Each path below is one point turned by a fixed rotation once a step. After each direction that follows a path, write how fast that rotation turns it, in degrees a step (0 if it stays still).
Each turn is a multiple of 5 degrees from 10 to 175, or 0.
Each row of a path follows its step; steps can be skipped.
Rotation 1:
step 4: [ 21  -9 -20  -5  23 -22   9  32   7 -18   1 -35  31 -17  23   2  39 -51
 -27  17 -15 -26 -15  11  -3  -3 -29   7 -15 -37   0  26   1  -9 -30 -19
  -6  30 -41 -16 -11 -14  17   5   2  11 -17 -29 -10  -6  11  14   7]
step 5: [ -1  -3 -25  -8  -9  10  36  -1 -16 -15  19  26  11  -6  -6  -8   1 -10
  18 -11   0  17  25 -22  62  -7 -13  32  -3  16 -13 -12  -2 -40  14   3
  35  18   4 -16  20 -15  -8   6 -41 -20   4  49 -32   6  -3  11  -4]
step 9: [-29   3   0   7  -3  27   6  -8  -8 -15  -8 -20   1 -12  41  14   3 -22
  13  20 -22   4 -14   5  27 -31   3  42  -5  -3  -9  -8  13   3 -48  14
  25 -25  -9 -12 -44 -27 -23   5  -1 -21 -38  15  -8  27 -27  17 -36]
step 10: [ 37  27 -22 -33  24 -24  15  27 -43 -12  -2   3  19  45  -8  10 -25   2
  -6  -7 -22   6 -47  -1   4  31  -9  11 -24  -4   5  -9  -7 -14  -9  19
  32  26   5   1  25 -12  26   3  25  14  23  11 -10   9 -24   8  10]
step 16: [ 30   3  -1  -1   0 -17   8  17  -2  57 -42   8  27 -44  -9   9   3 -14
  15 -14 -35  26  -3 -30  -7 -10 -11  24   4 -11   4  -4 -29  -9  24 -41
   1  13 -19 -12   1   8  11  26  39  14   0  19   4  32 -17  -7 -16]
step 17: [ 27 -32  21   1  54 -14  11  -1 -21 -19  10   0 -32  16 -20   5  -5 -35
  14  33  33   5  12 -30  19   3  27 -17 -17   6   3 -20 -27 -20 -16  -5
   6 -17  -2  -3   5  -3 -24  10 -19 -16 -25  -3  23 -23 -19  22 -33]
step 19: [-29  27 -18   7  21   3  -4 -11  -6 -11  45 -11  17 -55  53 -17 -28   2
  -9  18  29  11   2   0 -30   1 -10  40 -22  -2 -38 -23  25   0  14 -10
  -4 -16  -9 -12 -22   3   5   2  24 -21  14  -1  -5  -7  -6  -9  -8]
step 21: [ 14 -14  -7  17  40  10  20 -17  27   2 -29  -5   7 -16  -6   2  34 -25
  10  -5 -19 -17 -48  22  -8 -11  -4  -3 -24   7 -17  -6 -31 -26  -7 -28
  12   4  23   2  42   2   9  -8 -41 -31 -14  37 -20   2  -9  11 -18]
Directions:
[-11   9   5   3  -8  -8  12   2  -4  19   0  -7  -2   8  -1  12   4   0
  -1   0   5   0  -2  -3   6   6   3   5   2   1  -2   5  -4   4  -3  -8
   4  -4   7   3  -2  12  -2   6   3  -3  -6   4   7  -5   8   8   0]
45
[  5  -6   5  -9  -8   4  -3   7   4  10  -6  14  -3  -3  13  -2 -10  -2
  -6  -8   6  -1  -1  -3   8  -6   2   9  -5  13  -1   2   1  -3  -1  -4
   7  -3  -4   0  -4  -5 -12   4   6   6  -4   2  -5  -4  -3  -1  -6]
100
[ -5  -2   8  -1  -1   6  14   0  -2  -4  -4   3  -6  15   9   0  -4  -5
   4  -8  -1  -4   0  11  -7  -1   2  -2   1  -1   7  -9  -4   2   7   7
   8   0  -1 -10   1   4   1  -1   3 -11   6   0  -1  -5 -15   2   8]
90
[ -1   2   5   8  -1  -2  -4  -1  -3  -6  -4   2  -5   1  -7   6   2 -13
 -12  -1  -3   1  -8  -6   8   1   4   3   2  -7   4  -6   7  -4  19  -4
  11   1 -10   6  -8  -4   8  -1  -5   7   1   5   4  -7   0   1   0]
60
[  4   2  -7   4   7  -5  -3  -7  -3   5  -8   1  -7  -6  -1   1  -7  -3
   6  -3 -11  -4   2 -10   6   2   6   0   3  -2  -1  -7  -3  -5   2  18
  -3  -8   7   1  -5  -3  -7   2   9  -4  -8   6   0   7   1   9  14]
100
[ -5   5   0  14   2  -7  -4  -4  -2   3  -3  -5 -13   3   6  -2   8  -4
  -4   1   7   6   3 -11 -10  -8  -2   2  -6   1   7   2  13   4 -10   7
  -1  -1   2  -3  -3   0  -8   4  -2   6  10  -8 -10  -7   0  -5   4]
70
[  8  10  -4  -3  -3  -3  -6   6   1   0  -1   7   2   9  -3  -5  -2   2
   6  -8  -4   0  -2  -7  -4  -9   4   3   1  10   5   3   3   0  -1  -4
   3  -2   6  -1   7   9  12  -3 -14  -1   5  18  -2   1   5  -5  12]
140
[ -3   0   2   5  -4   3 -14   1  -5  -3  -4 -14   8  11  -2   1 -10 -13
   0   5   1  -4   9   4   7  -5 -10  -8   2   3 -10   7   0  -7  -2   4
   6   2   1   0   7  -3  -5  11  -2  -5  -1   9  -2  -2  -4  -1  -3]
85
Rotation 2:
step 2: [  6  11 -38 -25 -18  15 -48 -10 -16   8  27   1 -16 -10   3  10 -24 -35
  10   3   2  17  38   0   4  -3  11 -26 -12 -10 -31  32  31  12 -14 -18
  13 -11  10  33 -27 -16  18  26 -41 -19  11 -25   5  15   8  39 -12]
step 4: [ 18  -7  35   1   5 -12   8  22 -20  -8 -20 -13 -32 -20 -12   1 -18  39
   1   7   5   7  33  16  15 -13  -6  10   0   0  -9  27   7  10  -7 -22
 -14   3   6   9  39  60 -31  -2  10  22  56  26  21  15 -28  10  27]
step 7: [ -6 -10  -6 -14  -3  25 -20  10 -20  23 -11  30   0  19  48  14  26  13
   3  -7  25 -36  37  10  -2  -3  -6  12  15 -29 -10 -14  -7  37  11   2
 -25  21  37  16  18  23 -22   5 -25  -8  38  22 -13 -28  17  34 -20]
step 8: [-14  12  24  12  21  36 -15 -14 -23  19   4   1 -54  11 -10  -4  50 -35
  46 -20  31 -31  -8   1 -21 -16  -4  -5 -16 -31  11  16  13  39  21  -8
 -17  -6  17 -12  16  -2   9  26  27 -11  18  14  10   6 -11  14  14]
step 9: [-20 -11 -26 -12  30 -18   3   2 -10 -27   3 -27 -31 -21   4  15  21 -53
  27  29  21   6 -12 -46 -22 -45   6  17 -32  12   2 -12  11 -15  -4  17
 -26 -12   3  19   3  36   5 -10  30 -15   9  16  28  14 -19 -15  11]
step 15: [  0  10  34  16  28   8   2  -2 -24  14 -24  -5 -10  12   3  21 -20   6
  -8  33   7 -12  16  -9  28 -13  33   7   7  36 -26  30  26  21  -1  18
  27 -27  38  18  40  26 -27 -46 -23  -7  -2  22  10 -21   0  -1 -17]
step 18: [ -5 -11  -2 -28  12  -3   8 -11  -1  16  35   3  18  -8   8  30  18  -4
  14  26   8  -9  28  -4 -15 -40 -13  22   5 -45 -14  26  12  33   4  19
   8 -35  15  52   9 -18 -41  33 -39 -19   2  -8  12   7   2   6 -27]
step 21: [  7 -12  35 -47  21 -55  16  35 -13   4  11   9 -12 -29   2  21 -31   2
   8  -3 -18 -12   9  -1   3   1  22   9  11 -27  14   2   7  17  24  16
   9 -52  -4   1 -17  45  23  28  19  16  12  25   8  19  -6   2 -18]
Directions:
[ -5   2  -7   6   2   0  -1  -2  -6   6 -15  17   0  -2  -6  -5   3   7
  -3   7  -1   3   0   3  14  11  -4  -6  -1  -2   1   4  -2  -2   0   4
   0   1   6   9  14   0  -5   4  -1  -1  -3  -5  10  -5  -6  -4   7]
35
[ -5   9   5  -7  -2 -10   3   4   0   1  14   3  -9  -3  -4   2   0   5
   5   4  -5  -9   6   5   6  13   2   2 -11  -8  -8  -4   3   4  -8   7
   7  13   2   6   4  -4   3   0  -4   6   5   4  -5   2   1   6  -9]
130
[  3   8   4   0 -12  -5  -3   1  -3  -3  -7   2  11   2   7  10   4   2
   7  -2   9   7   3  -4  -8   6   1   5   7  -1  -1  -4  12  -6 -13   5
   4  -9   6  -4   6   1  -1   4   1   3   7  -3  -5   0 -16  -3  -3]
130
[ -8  -5   1   8  -9 -14  10   4   5   8   0  -2   0  -3   4  -7  -3   6
  -1   8 -11   0   0   9  -4  -6   1  -2   5   0   4   7   1  -4  -8 -13
 -12  -4   5  -3  -5  -2   2   2  -3   5  -4   0   5   4  -8  12  -4]
45
[ -5   9   9   3  -2  -2   6   9   5   3  -5  -2  -3   3  -1   6  -2  -5
  -8   0   7 -10  -5  -3  -4  12   2   2   3   3   4   7 -18  -4   2   3
  -3  -9   0   0   4   5   8  -2  -5  -9   8  -4  -7  -9   5  10   3]
45
[  6  -3  -6   7   5 -10  -2   3   5  -3  -2   3 -12   2  12   4   9  -8
  10  10   6  -6   8   6  -6  -3  -1   1  -2   2   4   7  -6  -3  -4   3
  -1   5  -1   1   3  -8   0  12  -2  -4  -8  -5  -5   3   6 -14  -2]
40
[  2   1   4   7 -15   0   2  -3   2  -1   0  -3   8  -2  -1  -4  -2   4
   8   1   5   6   7 -14  -1  -1   3 -10  -5   2   3   1   2  -3  -5   9
  -3   0   0  15  -2   0  -4  -2   2  -6  -9   2   4  -3  19   6  -8]
85
Rotation 3:
step 6: [-10  22  21   0   7  17 -24  33  23 -21 -25   2  -5 -21  30  -7 -41  21
 -24  28  43  -6   7 -13   8 -15 -18 -16  46  -3  26  36 -16  32  19 -21
   3  15  -1  12  19 -16  -9   1  24 -24   0  46   1  27 -19 -13  -1]
step 10: [ 31   8  38   0  41  -1   5  31   1   0 -11  -4 -11 -14 -10  -9 -26   0
  -1  53  16 -23 -10   9  50   2  -2  19  28  26  -5   2  24  41  27  18
  29 -27  11  16   7  15   1   3 -21 -11 -38  15 -22  19  12  -8  31]
step 13: [ 28 -12  10 -42  22 -11  20  19  -1 -40  -3 -15 -23  33   4   8  -8 -24
   1  16  24 -23 -16   8   0   1   9  -2 -30  16 -18   5   2   5  11  23
  44  28 -27  17 -10  34 -40  26 -44   6 -31 -31  -8   4  -2   9  23]
step 15: [ 37  20  19  -6  -9 -10  -3  -4   2  -1  -3 -14 -56 -19   3 -16  -3 -11
 -15  -9 -15 -26  -1   4   5  17  -2  15  64  34  24 -32 -36 -19   9  24
   4 -17 -30  16  13  16  16 -12   0  -4  11  32 -44 -10 -29  15   2]
step 16: [ 36  30   5 -12   9 -15   8  40   3 -51 -25 -21 -27   0  30  -4  -8  -9
 -12  -2 -14 -54  12  -9  10  19  19 -22   3  11  28 -13   6  -8 -16  12
   7  34 -16  28  42   1 -16 -11 -31 -26  30  -6  -2 -12   1  23 -12]
step 17: [ -7   3  -4   3  -9  24   9  27  21 -30 -20   9  17  21  -2  19 -12  -3
  15 -11  45  -4  14   8 -12 -17 -18 -40 -11   8  27 -34 -13 -38  15   5
  16  52 -12  34  44  17 -34  10  -5  -8  10 -21  -5  11 -31  23   7]
step 19: [ 19   5   8   9   6 -33 -36   4   0 -32 -11 -27 -44  12  44 -13  -8  18
   0  -5  -5  -8  15 -22  -8   6   6   9  48  29  19 -39   4  24  -4 -27
   2  16 -13  24 -28   6 -50   1   9   6   6   4 -20  27  37 -18  -6]
step 21: [-12  41  -5  43  41  21  13  22  21 -12  13   7   0 -31 -14  27 -13  19
  34  19  -1  -7  31  -7 -18  29  11 -13  -7  -1  34 -21  -2  19   6  21
  23  22 -19  -6  27  -4  -9   6  -8 -18   6  47 -11  25 -22  40  22]
Directions:
[  0  -2  -2   9   0  -7   6   7  -4  -4  -2   4   3   0   0  -4 -11   0
   7  -8   0   4  -7   2   4   4   5  -5   4  -4 -12  -6  -5   3  -1 -11
  -4  12   3 -11  -3  -6  -9  -7   9 -11   7   3 -12   4  -5  -2   4]
25
[-8  0 18  4  1 -2  3 -5 -4 -2 11  2  2 -2 -6  5  4 10  3 17  1 -2 -4 10
 -3 -1  9 -1  7 -3 -6  5  2  4  2  1 -3 10  7  0 -5 -1  5 -5 -7 10  3  5
  6  8  4 -4  3]
25
[ -5  10  -1  -4  -4   1   6   2  14   2  -1  15   7  -3  -1 -10  11  -4
 -15   0   4  -2  12   9   2  -2   8  -4   2  -7  -1  -1   1   1   2  -2
   8   6   5   1  -1  -2  -7   9  -3  -7   2   5   0  -8   1   2  -3]
70
[  6   0  -5   2  -4  -1  -2   0   2   5   5  -1  -2  -2  10   3   9   2
   1   0   2   4  -2  -4 -10   1   8  10   6  11  -3  -4  -5   1  -5   6
  -4   2   1 -12  -6  -9   1   7   0   7   2  14   4  -2 -18   9  -7]
110
[ -4  -8   4   6  -4   0   6  -5  -5  -6  -5   7   1   4   3  -1  -2   2
  -5  -3   5   3  -1  -8  -5  -8  -2  -3 -17   6   0  12  -7  -2   2   2
   9   9  -2   5 -10  -4  -7   1   2  15   0  -1 -11  -2   2   0 -11]
70
[ -2   5   3   8   3   9   4  -7   4   5   1  -3   3   4  -7   1   7  -9
  10  -2  -5   2   3 -16   9  -4  -4  -6   9  -5   0   8  -2   0   2   9
   3  -3  14  -3   1   4  -7   8  -3   0   0  -1  -7  13  -9   1   2]
100
Rotation 4:
step 0: [ -6  10  15  -4  -1  -7  14  10  18  22 -10   5 -17  16 -12 -29 -13 -28
  -1 -22  -5 -18  25   2   6  41  -1 -16   1 -27   2  15 -43 -40 -47   6
   1  25  22  25 -16  19  20 -28  23   4  17 -38 -20  36  28  25  -6]
step 1: [-12 -13  -2  36   2  32 -10 -28  38  -5  30  -1  56  -4 -15  15  -9   4
  -2   4   5 -12 -31  -5   2  25 -49 -31 -10 -17  -1  19  -1  -1 -23 -22
   0 -15  24  16  -8  18 -23 -25  13  -4 -19  18  16 -21  31  11 -32]
step 2: [  1 -13  13  10 -29 -27 -48 -22  -4   0  36 -21  -1  16  30  -1  42  -8
  -7 -10 -14 -48  -8 -17  14  -6 -11  37   0  -2 -48 -13  -8 -26   4 -45
  18  -4   4  15  24  15 -13   6   2 -13  21  -4  13  -3 -13 -21  -3]
step 7: [  6 -12 -19  -3   8 -25 -19  14  20   4  13 -28  41  30  -1 -19  15  -7
 -12  10   9  11  27  24  -8  38 -26  -4   1   3  -5 -45 -41 -11  23 -37
  -3  16  -6  26  -3 -31  36  -4  13   6   0  -2 -13 -20   5 -53  -8]
step 8: [-42  -7   6 -36  -7  -6 -26 -34  12 -62  -3   8   0 -29   0  -6 -10   4
 -20  -6 -25  -5  19   6  37  56   0  11 -23  -2 -13  25 -21   1 -17 -17
 -15   9  -6 -10  24 -11   4 -23  -7   9 -18 -35 -28   5  16   6  -1]
step 12: [ 16   3 -17 -18  -6   3 -25  29  26 -52   6   4   5  42   9  38 -19 -15
 -14  -5 -30 -18  15   2  -7   6 -10  17  35 -20  13  27 -22 -32   6 -35
  49   3 -14   2  -8  13  31  12 -20  15   9  10 -13   1  20  -8 -19]
step 15: [ -2 -38  49   2   1   0 -16   1 -26   4 -13 -28  28   8 -18 -44 -32 -20
  13 -20  23  15  13 -30  -6  37 -15   8   9  11  28 -20 -18  -4  -1 -20
   4 -14  -4   2   0  23 -22 -22   6  29  -3 -24 -19 -18  -6   0 -44]
step 20: [-22 -35 -30 -12 -10  17 -18  13  -2 -16  14  -6   5   5 -18  16 -38 -19
 -33 -23   2 -39  -7 -29   8  -7  16   5   0  22  -5   7   3 -14  28 -34
  33  -2 -34 -11  -6 -21 -39  12  17  -4  -4 -36 -22 -41 -30   4   0]
Directions:
[  2  -2   2   1  -6   3  -7   4   2  -1  14  -2   3  -7  10   2  -7  13
  10  -6   2   2   4   1   1   0   2  -6   1   5   3  -1  -7  -7  10   8
   1   3 -10  13   2   2   6  12   5   4   4   1   9  -5   3  10  -4]
140
[  3   5 -17   4   4   6  -1   5   4  -4  -8  -7   2  -3  17  -4  -3   1
   2   5 -14   1  -8  -1   4  -6  -2   4   7  -5  -2   2  -4  -4  -4  -7
  -5   5  -7  -3   4  -6  -7  -3   3   0  -1  -3  -6   2  -7  14  -1]
175
[ -3   6  -4   5  11  -1   7   0  -3   9  -2   7   3  -9   2  11   1   2
   3   4   2   0  11  13  -9   2   2  -2  -5   3   4  11  -6   0  -4   2
   0   0   1   0   9  16  -8   0   2  -7   0 -11   0  10   1   1  -8]
80
[  5   7   4  -3  12  -5  -8  12  12   7   0   2   3   1   5  -6  -4  -8
   5 -10  -5   2  10  -1  -7  -7   7   8   1   4  -9  -3  -1  -6  -7 -10
   2   1   2   1  -4   4   1   7  -4  -2   7   0   0  -9  -1 -10   3]
145
[  6  -3   9  -1   1  -7   8   5   2   2  10  -3   6  -2   4  -9   6   3
  -5   6  -9   3  -5  -4   3  -2  -2  -2   4   8  12   4  -3  -1   2   5
  -6   0   6   1   7   4  -2 -15  -4  10  17  -5   2   1  -5  -6   4]
175
